In the rows, 128 means zero.
Families of rows that turns and mirrors carry onto each other, the same ones carrying the whole set onto itself: the rest of each named row's family, in list order:
4 families of 4 rows:
Q181: [102 146 116 176 154 135  98 123 117 119 108 150 137 139 125  96 122  84
  99 151 137 120 115 141]
Q280: [118 150 119 129 136 110 136 120 106 146 156 121 131 127 100 120 125 111
 103 133 116 154 131 137]
Q833: [124 167 102 136 138 119 150 111 128 155 162 125 116 143  98 144 130 103
 104 142 118 137 127 123]
Q391: [108 127 133 166 140 110 126 100 152 130 169 166 110 124 127 121  81 113
 128 149 116 135 114 110]
Q37: [108 166 108 131 140 116 139 111 119 154 158 118 147 157 119 117 125 103
  87 126 125 138 125 132]
Q741: [126 127 138 168 159 111 133 108 153 133 170 170 110 117 132 142  91  95
 127 154 120 130 115 117]
Q473: [130 167 149 195 143 124 121 151 144 128 147 139 120 126 113 148 114  85
  86 104 132 145 116 126]
Q737: [ 97 136 124 167 143 109 139  84 151 131 170 170 128 122 131 113  88  92
 126 144 117 143 108 114]
Q185: [125 168 146 193 144 148 130 120 128 147 147 154 137 137 112 154 109  77
  80 105 149 140 113 134]
Q763: [ 97 175 110 178 143 130 110 100 118 141 117 145 149 139 140  93 116  83
 102 150 115 123 124 142]
Q524: [134 165 152 204 154 119 130 130 140 133 151 162 118 133  96 159 103  86
  90 134 142 138 108 141]
Q971: [ 98 161 125 181 148 134  97  97 130 121 108 154 152 138 130 107 114  96
 104 147 114 112 128 146]
Q28: [132 163 145 201 136 136 128 134 125 136 146 154 124 130  99 157  98  88
  79 114 143 119 114 137]
Q769: [118 156 115 133 120 120 151 112 123 142 155 118 127 153 109 133 130 105
  87 134 117 140 124 125]
Q49: [101 162 110 187 160 130  94  97 139 130 110 151 144 134 125 125 109  94
 108 157 133 114 117 153]
Q698: [108 128 145 166 144 102 127 104 159 134 167 155 113 110 127 108 103  93
 130 138 114 119  99 129]

The rest of the family of Q833: Q737, Q185, Q49
The rest of the family of Q763: Q37, Q741, Q524
The rest of the family of Q971: Q391, Q28, Q769

